Each row is where one point has got to under a steady rotation. How many steps took it there?
The counts run from 0 to 240.
[ 48  45  -4 -21  -8  15 -46  -4  12  13 -15  13 -13   7  -2   4  -8  19
  21  42   9  12 -54] -> 239
[  0  -7  30 -19  17 -29  -5  41  24  22  29 -16 -43  18  16 -17  -6  30
  -6 -42 -38  27   5] -> 61
[ 34  -3  34   0   6  -9 -16  20  34  34  27  -9 -63  42   1 -15 -18  22
  11 -12 -18  32 -27] -> 136
[ 33  37  -9 -28  -6   5 -39 -27  -5  13  -6  18 -26  22  -1  17 -13 -23
  25  51   7 -14 -56] -> 166
[  7  35 -13 -42  -3  -3 -20 -30 -29  -2  -7  17 -22   4   8  29  -7 -41
  22  39   1 -33 -41] -> 167
[-16  46  -8 -63   4 -23  -3  15 -52 -17   6 -17  25 -22   9  31   9 -17
  -7  11 -31 -24   4] -> 30
[-27  29   1 -46  18 -36  23   3 -53 -21  23 -21  -7 -12   3  34   3 -38
  -9  -6 -39 -13  14] -> 141
[-48  -5  -2 -40   7 -46  -1  -4  -4  20  14  -2 -36 -13  30   6 -21 -24
  -5 -42 -21 -34  10] -> 50
[  1  10  11 -22   5 -15 -43  30  50  38  -9   6 -30  -5  25 -21 -25  41
   5 -29   5  21 -21] -> 80
[-38  26   7 -53  17 -34   4  34 -21  -9  16 -24  11 -28  25  17   1   0
 -18 -33 -45  -5  18] -> 188
[ 53  34  17 -10   4   7  -2  -3 -22  -1  19  -4 -33  38 -23  16   7 -11
  20  39 -24  25 -39] -> 221
[ 49  31   6 -14   0  11 -13 -17 -19   8  10   4 -50  33 -20  11  -3 -23
  23  41 -12   3 -46] -> 175
[-30  26   3 -58  11 -33   4  34 -37 -12  12 -20  11 -31  18  21   1  -3
 -19 -24 -41 -13  23] -> 68
[-31  31   0 -56  12 -35  -6  31 -22   0  11 -22  15 -42  22  19  -1  -1
 -27 -25 -37 -11  17] -> 151
[ 55  32  21   0   1  13 -25  31  23  13   3  -7 -15  19 -14  -5  -3  41
  16  26 -13  46 -36] -> 229
[-26 -13  12 -25   6 -31 -16  15  26  35  19  -3 -47   6  28 -16 -18   1
   0 -57 -22  -3  11] -> 171
[-40  16 -23 -58   5 -34 -24 -11 -27   0  -6   9  -9 -26  35  28  -8 -35
  -3 -10  -3 -52   0] -> 3
[  9  57 -10 -54  -5  -8  -9   5 -48 -26  -7  -8  22 -21   4  36   8 -14
  -5  37 -31 -10 -15] -> 232
[-23  23 -12 -42   7 -20  -4 -25 -48  -8   9   0 -26  -3   7  33   1 -51
   1  17 -12 -44 -12] -> 131
[  3   8  28 -25  22 -20 -20  53  30  26  22 -19 -17  -4  10 -13 -11  41
  -9 -39 -28  30   3] -> 227
[ 31   3  27  -1   7 -14 -11  28  29  33  26  -1 -59  31  -1 -20 -10  27
  13 -19 -24  36 -19] -> 99
[-37 -13   2 -36   9 -42 -33  15  35  34   7   3 -33  -7  39  -7 -24   9
  -7 -53  -5 -19  -2] -> 5
[ 19   1  11  -4   3  -5 -39   4  51  38   3  17 -51  23  14 -19 -24  22
  21 -14  10  14 -41] -> 7
[ -5  -1  11 -24   8 -18 -43  20  53  39   1   6 -34  -2  29 -21 -34  32
   4 -45   7   6 -14] -> 43
[ 38  31   8 -21  -1  10 -45  26  42  32  -6  11 -21   2   5 -14 -16  41
  14   2   8  23 -40] -> 118
[-35 -10  12 -26  17 -44   0  13   7  29  27  -9 -50   4  23  -3 -12  -6
  -8 -50 -27  -5  14] -> 14
[-48  22 -13 -54   7 -31 -17  -8 -21   2  -6   5 -11 -38  34  22 -14 -22
  -9 -23 -11 -38   1] -> 123
[ 59  48   8 -18  -2  14 -24  24  -1   3  -4  -6  -4  16 -15  -2  -4  23
  14  41 -10  30 -43] -> 110
[-23   8  23 -34  16 -35  -5  49   4  15  28 -22 -20 -16  21  -3  -6  24
 -15 -52 -39  13  23] -> 226
[-33  10  -4 -47   3 -35   3 -23 -43  -1  15  -8 -27  -3  18  28  -1 -51
  -4 -11 -23 -41  -3] -> 12
[ 51  48   7 -27  -2  16 -39  10   8  11 -15  11 -10   1  -2   3  -8  22
  17  37   2  22 -53] -> 156
[ 23  21  18 -18   9 -10 -31  51  40  23   7  -6 -15  -5  10 -11 -11  60
   5 -24 -16  39  -9] -> 71
[ -3 -13  21  -9   8 -27 -21  16  41  41  24   2 -58  18  18 -15 -22  18
   8 -49 -11  12  -7] -> 52
[  7  43 -20 -41  -3  -6 -30 -34 -27  -7  -8   9 -13  -6   4  30   1 -39
  20  43   2 -32 -44] -> 84
[ 31  -5  17   0   6  -8 -23   9  35  31  16   8 -65  37   3 -16 -15  12
  17 -15  -8  27 -31] -> 173
[-47  -2 -10 -48   6 -40 -24   8   4  21   7   1 -15 -31  42   3 -23  -4
  -4 -46 -10 -26   6] -> 124
[ 41  64  -9 -38  -3  13 -22  -2 -25 -15 -12   4   4  -8  -5  28  10  -3
  11  57  -8   3 -40] -> 194
[ 50  43   8 -17   1  14 -40  10  14  13 -12  13 -15   5  -4  -1 -11  25
  18  37   2  22 -52] -> 36
[ 28  38   8 -28   1   5   2 -24 -38  -1  22  -4 -33  25  -8  29  -2 -39
  20  43 -23 -10 -39] -> 56
[-19  13  14 -41  16 -33   1  52   0   6  17 -21  -1 -21  20   0  -7  25
 -17 -50 -38  12  17] -> 189
[-46  -9   3 -42  14 -41  -6   0   3  15  14  -6 -31  -5  37   9 -16 -12
 -11 -44 -21 -26  15] -> 170
[ 24  17  34 -11  10 -11 -17  46  23  26  25 -10 -32  11   4 -13  -9  42
   1 -23 -34  42 -11] -> 25
[ 41  18   9  -8  -4   9 -41 -14  20  22  -3  21 -50  30  -1  -3 -13   0
  25  22   6  11 -55] -> 128
[-23  34 -19 -52   2 -19 -25 -18 -41  -4 -13   6   2 -27  15  26 -11 -29
  -4  19   2 -43 -16] -> 122
[ 58  56   5 -25   1  15 -34  20   0   4  -8   3  -4   5 -13   8  -3  21
  15  42  -9  23 -55] -> 193
[ 43  28   6 -11  -1   4 -46 -14  26  28 -11  18 -37  27   3  -4 -18  11
  28  24  11  12 -52] -> 45
[-35 -14  18 -32   8 -39 -14  13  22  32  21  -3 -48   3  28  -8 -19  -1
  -8 -59 -27 -10   6] -> 51
[  5  34   3 -41  11 -15   4   1 -66 -16  24 -17  -6  -7  -8  31  13 -35
  -2  20 -43 -17  -7] -> 223
[ 26  -1  12  -5   1  -8 -33   2  46  42   7  10 -66  34   9 -17 -21  16
  20 -16  -2  17 -38] -> 90
[-22  -4   5 -33   0 -32 -34  24  44  40   3   8 -29 -19  42 -18 -28  33
  -6 -47  -1  -6   2] -> 162
[ 11  45   4 -45  10 -10   8   6 -61 -26  15 -14  10 -15  -7  37  12 -28
   2  28 -40  -9 -11] -> 186
[  2 -15  22 -12  10 -28 -21  12  45  39  26  -3 -64  29  18 -18 -17  19
   0 -40 -17  15 -13] -> 172
[-44  28 -20 -61   3 -31 -22  -1 -22   0  -5   4   5 -35  34  20 -10 -24
 -12 -16 -10 -38  -2] -> 40
[ 44  46   2 -34   3   8  -2   7 -44 -16   9  -4  -4  11 -15  29  12  -7
  11  51 -29  13 -36] -> 65
[ 44  58   0 -31   5  15  -2   6 -43 -12   3  -7   3   5 -24  29   7  -6
   5  50 -26  13 -35] -> 148
[  1  26   0 -41   9 -15  15 -16 -62  -9  20  -3 -28   9  -5  35   4 -51
   5  24 -32 -25 -17] -> 57
[ 52   7  23   3   6   3 -15  -3  18  22  15   4 -62  44  -8  -7 -11   3
  24  16 -12  23 -43] -> 54
[ 32  21  30 -14   9 -11 -22  47  34  22  10 -16 -19   8   3 -10 -10  55
  -2 -20 -21  43 -14] -> 108
[ 48  43  -7 -23  -1   9 -47   3  20  18 -19  18 -14  10  -3   2 -16  23
  25  36   9  10 -58] -> 119
[  3   0  28  -8  16 -24  -4  38  24  23  29 -18 -44  22   7 -13 -10  23
  -5 -43 -32  26  -2] -> 181
[-17  45  -1 -52   7 -18   8  20 -56 -27  18 -19  15 -23   6  37   0 -20
 -16  10 -36 -18   1] -> 67
[ 33  45 -18 -23  -5   8 -31 -16  -7  12 -15  20 -23   7   1  16  -9 -15
  27  53   9  -6 -55] -> 83
[-39  12  15 -43  17 -39  11  23 -34 -11  28 -25 -13 -13  14  14  -4 -15
 -17 -29 -40  -9  24] -> 22
[-24  -8  22 -36  19 -48   6  30  -7  13  39 -28 -30  -2  22   2 -10   9
 -11 -52 -41   5  24] -> 60
[-38  21  -1 -51   9 -38 -26  38  14   9   0  -8   4 -41  34  10 -16  22
 -23 -46 -23 -13  19] -> 115
[-37  29 -14 -64   3 -30 -18  11 -26  -2  -2  -4  13 -46  28  26  -5 -13
 -13 -16 -13 -29   4] -> 77
[ 15  56 -18 -49  -2   4 -27 -13 -30 -12 -13   8   6 -14   4  28  -4 -22
  14  43   1 -21 -39] -> 38
[ 40  30  -6 -17  -4   8 -23 -31 -10  15  -4  16 -44  28  -7  12  -8 -18
  29  47   6  -7 -53] -> 129
[ 35  44   6 -22  11   0   5  -4 -44 -10  15  -9 -19  21 -26  34   4 -24
  12  48 -33   5 -29] -> 102
[ 48  32  14 -16   0  11 -45  24  36  24  -8   5 -12   8   3 -12 -14  47
  22  13  -5  38 -43] -> 155
[  5 -12  14 -12  13 -21 -38  14  45  42  11   4 -54  20  24 -20 -22  21
   7 -38   0  11 -21] -> 209
[ 13  61 -10 -53  -1   2 -21   0 -41 -14  -9  -4  16 -17   2  30   3 -15
   0  47 -11 -18 -30] -> 75
[  1  10  31 -25  22 -26  -7  48  17  25  24 -21 -27   4  18 -10  -6  38
 -16 -45 -40  29  13] -> 24
[ 48  31  15  -5   7  16  -8  -7 -11  10  17  -3 -54  38 -18  11  -3  -8
  20  42 -26  23 -45] -> 18
[  5  57 -18 -47  -4   0 -21  -8 -36 -10 -17   8  10 -17  10  27  -5 -23
   6  42  -7 -22 -32] -> 158
[ 20  34  -5 -30   6   0  -2 -34 -40  -5   4   4 -37  26 -10  28   3 -43
  20  48 -12 -19 -37] -> 93
[-19  27   8 -53  20 -30  15  17 -50 -25  23 -20  -6 -14   6  26  11 -24
 -12  -5 -43 -17  12] -> 224
[ -6  18   9 -30  12 -26 -32  45  34  29   1  -5  -9 -20  28 -15 -19  49
  -6 -45 -13  15  -2] -> 236
[-28  28  -9 -61   3 -35 -12  28 -17  -5   4 -15  13 -40  25  14  -2   9
 -21 -28 -24 -21  22] -> 234
[-29 -11  10 -32  14 -42 -20  13  29  36   8   1 -43   0  31  -7 -27   7
  -5 -55  -9 -12   6] -> 88
[ -4 -15  25 -13  21 -32  -8  25  33  28  28  -8 -60  26  15 -18 -11  14
   6 -47 -28  17  -5] -> 15
[-51  -1  -1 -45   9 -40 -21   4  13  22   8   3 -33 -16  37   9 -21 -12
 -12 -51 -15 -30   7] -> 207
[ 49  31  12 -20   0  11 -50  21  37  28 -10   8 -10   7   2  -8 -18  37
  17  17   0  26 -47] -> 238
[-30  36  -8 -59  11 -35  -8  26 -28 -12  12 -16  13 -40  21  21   0  -7
 -15 -23 -34 -14  12] -> 31
[ 56  17  23  -2  11   4  -5  17  10  20  20  -4 -46  38 -19 -10  -3  18
  21  19 -19  38 -38] -> 100
[  2   7  28 -18  20 -32  -7  47  19  25  26 -18 -31   4  10 -15 -15  34
 -11 -42 -36  33   4] -> 144
[ 34  54 -16 -37  -6  15 -35 -12 -12  -2 -20  12  -8  -7   1  28  -9  -8
  19  50   8  -7 -47] -> 240
[-37  -5   4 -42  16 -41   6  15 -14  13  24 -14 -35  -1  26  10 -13 -23
 -15 -39 -37 -18  17] -> 216
[ 19  -3  22  -2   9 -11 -19   8  39  37  17   4 -66  36   8 -19 -11  12
  15 -16 -12  26 -28] -> 53
[ 45  58   5 -27   2  11 -15   5 -35 -12   6  -7  -2   7 -14  28   8  -3
  13  49 -22  18 -42] -> 28
[  0 -11  29  -7  15 -23  -5  28  27  34  30 -14 -54  23  10 -18 -14  23
   4 -37 -28  25  -7] -> 218
[ 37  11  31  -5  11  -7  -7  37  26  25  29 -14 -43  29  -3 -20 -14  31
   7 -14 -32  39 -20] -> 182
[-32  18   3 -46   8 -35 -25  40  14  11   6 -10   4 -32  32   0 -13  26
 -21 -49 -24  -7  14] -> 235
[-26  11   5 -49  10 -32  16  -6 -46 -10  22 -17 -21  -3  11  25   0 -43
  -7 -16 -34 -30   9] -> 178
[ 49  59  -3 -30  -4  13 -33   6 -24  -3 -14  -1   9   0  -6  20   1   1
  17  56 -11   6 -46] -> 74
[ 14  36   6 -36  11  -9   8  -8 -57 -19  21 -12 -15   7  -8  36   9 -46
   5  39 -36 -12 -14] -> 20
[-13  28 -18 -47   5 -19 -13 -34 -41  -9   4   7 -24  -3  10  30  -6 -46
  13  20  -7 -47 -18] -> 48
[-51  -1  -6 -48   9 -44 -13   3   3  20   6   7 -27 -16  31   5 -20 -18
  -9 -49  -4 -32   9] -> 87
[ 30  46   2 -28   2   1  12  -3 -53 -18  22 -10 -14  16 -13  28  11 -28
  11  46 -30  -3 -33] -> 222
[ 54  23  28  -3   8   3 -15  34  14  13  19  -5 -42  33 -18  -8  -3  23
  14   9 -31  46 -38] -> 63
[-17   9   8 -37  10 -29 -40  30  40  32   1   8 -13 -21  38 -18 -20  36
  -9 -51   3   9   1] -> 199
[ -9  -8  12 -17   9 -21 -35  12  48  46   1   8 -49   6  29 -21 -30  20
   3 -45   2   6 -14] -> 6
[ 43  17  13  -4  -4   2 -36  -4  26  33   1   9 -51  35  -4  -6 -18   3
  31  16   4  13 -54] -> 8
[ 21   7  16  -1  -1  -5 -42   4  44  42  -3  16 -50  21  10 -18 -23  21
  22 -10   8  15 -37] -> 127
[ 22  22  21 -15   0 -11 -36  50  43  24   2   2 -18  -3  13 -17 -21  55
   1 -25  -7  35 -16] -> 154
[ 20  38   5 -26   6  -5  10 -22 -46  -9  17  -2 -36  25 -13  29   6 -47
  19  46 -20 -15 -30] -> 176
[ 12  57  -8 -46   2  -5  -2   4 -56 -23   4 -13  17 -14  -2  34  11 -18
  -7  33 -32 -11 -17] -> 149
[ 32  40   6 -17   5   1   6 -16 -39 -15  18  -6 -28  27 -23  25   6 -32
  16  47 -34  -2 -38] -> 19
[ 62  46  11 -12   0  10 -17  25  -4  -2   8 -11 -18  16 -17   9  -1  22
  24  43 -23  40 -41] -> 27
[ 36  24   9 -13  -3   4 -47   7  36  37 -12  15 -27  12  13 -10 -20  34
  21   9  10  15 -43] -> 201
[ 32  12   7 -16   0   5 -46  11  49  39  -6  13 -39  16  12 -12 -26  31
  15   0  15  23 -43] -> 164
[ 47  30  -5 -18  -6  12 -47   2  21  25 -10  19 -32  16   1  -2 -17  13
  23  28  12  10 -56] -> 82
[-38  12 -13 -52  10 -38  -9 -18 -33   3  15   1 -24 -11  25  23 -14 -47
  -6 -14 -16 -47   4] -> 49
[ 35  45  -6 -31   0  10 -34 -22  -9   2 -19  17 -18   8   0  20  -8 -12
  19  53  15 -14 -54] -> 203
[-22   8   4 -34   8 -32 -34  31  40  30  -6  -3 -14 -23  36 -10 -24  31
  -8 -50  -5  -2   2] -> 79
[ 53  37  20 -14  -1  11 -32  37  20  15   0  -5 -13  11  -2  -1  -8  47
  15  21  -6  41 -42] -> 192
[ 11  35  -7 -30   0  -4 -10 -35 -34  -5   0   9 -33  20  -2  26   0 -49
  17  39   1 -30 -40] -> 130
[ 52  59  -5 -32  -4  10 -20   8 -30 -10  -3  -4   5  -5  -9  22   3   1
  14  57 -18   8 -40] -> 111
[ 43  33   4 -15 -10  15 -52  -3  16  22 -15  21 -29  13  -1   4 -13   8
  22  36  20   8 -63] -> 202
[-22 -13  23 -26  21 -38   1  31  15  20  36 -14 -44  13  22 -11 -15   4
  -8 -57 -34   7  14] -> 217
[ 41  34  12 -19   3   2 -45  30  41  23  -8   7 -22   3   5 -14 -13  45
   8   3  -2  32 -46] -> 35
[ 15  23  18 -22   1 -11 -51  35  46  29  -9   3 -13 -14  25 -19 -12  50
   1 -24  -3  24 -18] -> 117
[ 28  12  10 -11   7  -3 -47  11  54  36  -3  14 -44  15  12 -12 -20  32
  21 -11  10  15 -42] -> 44
[ 55  45  17 -15   6  13  -5   9 -17  -7  12  -5 -17  24 -20  13   5   1
  14  45 -27  26 -38] -> 184
[-30  -6  26 -27  19 -45   4  24  10  23  34 -16 -48  10  24  -8 -10  -1
  -9 -59 -34  -4  19] -> 97
[-14  40 -21 -55  -2 -16 -23 -18 -39  -5 -14   8   2 -24  12  35  -5 -37
   3  22  -1 -41 -23] -> 2
[-23  -9  16 -28  14 -37 -27  11  41  37   9   6 -46   2  34 -11 -22  12
  -3 -54  -9  -3   2] -> 208
[-16  28   6 -48  12 -34  19   5 -56 -15  27 -17 -12  -4   5  31   7 -33
  -5   3 -48 -22  12] -> 21
[ 34  25  18 -18   2  -7 -32  52  34  20   7  -6 -16   3   9 -11 -11  55
   7 -21 -14  39 -15] -> 191
[ 34  37 -10 -23   0   4 -35 -28  -3  12 -14  14 -39  22  -6  15 -12 -19
  29  48   7  -9 -56] -> 46
[ -3  12  16 -29  12 -30 -33  48  29  20   6 -11 -11 -23  25 -11 -15  46
 -14 -47 -17  18  -2] -> 153
[ 55  46   3 -18  -5  18 -27  14   8   4 -13   6 -11   6 -12   9  -1  28
  15  38  -5  34 -46] -> 73
[-32   8  10 -43  18 -36  13  26 -28  -2  29 -26 -11 -11  13  18   2 -14
 -17 -35 -47 -10  26] -> 142
[-10  14  10 -37   6 -22 -27  48  26  17   2 -10  -4 -25  25  -9 -11  44
 -11 -48 -27  15  11] -> 33
[ 46  15  15  -3   3   4 -22 -13  17  19  17   5 -59  43  -8  -7 -16   1
  27  19 -12  15 -50] -> 174
[ 41  25  11 -14   3   8 -17 -25 -15   6  11   6 -46  40 -15  11  -6 -25
  27  43  -6   2 -54] -> 92
[  7  44  -4 -42  11 -16  12   1 -66 -19  14 -14  -4   1 -10  27  11 -28
   2  31 -36  -8 -15] -> 103
[-24  -5  26 -35  18 -40   3  41   0   7  29 -25 -31  -2  20  -6  -7  11
 -18 -53 -42  14  17] -> 143
[ -3   8  26 -29  13 -24 -19  53  32  16  16 -16 -14 -14  20 -14 -13  47
 -11 -47 -30  29   5] -> 190
[  3  -8  28 -17  16 -27  -2  27  27  29  28 -12 -55  17  15 -20 -10  22
   1 -51 -32  26   1] -> 98
[  0  25  -4 -42   3 -17  15 -19 -53 -13  26  -9 -28   3  -3  30   4 -53
  11  23 -42 -27 -10] -> 177
[ 58  54   4 -18   7  14 -17  19 -10  -2  -7   0 -11   7 -14  12   2  13
  14  49 -15  28 -50] -> 230
[-14  47 -11 -57   6 -18 -13  13 -45 -17  -3  -9  20 -36  15  30   7  -9
 -12   7 -22 -26   1] -> 113
[-47  16 -15 -53   4 -33 -17 -10 -20  15   4  -1 -15 -19  34  15 -14 -34
  -7 -24  -9 -43   6] -> 206
[ 59  53  15 -16   6  14 -14  19  -6  -1   3  -8 -11  19 -15  14   3  12
  15  44 -21  31 -40] -> 147
[ 21  15  13 -16   0  -8 -45  38  47  28  -5   2 -22  -7  19 -23 -22  52
   4 -21  -3  29 -25] -> 237
[-15  44 -17 -58   6 -14 -22   4 -42  -9  -7   1  19 -37  20  34  -2 -17
  -5  18 -13 -32  -7] -> 76
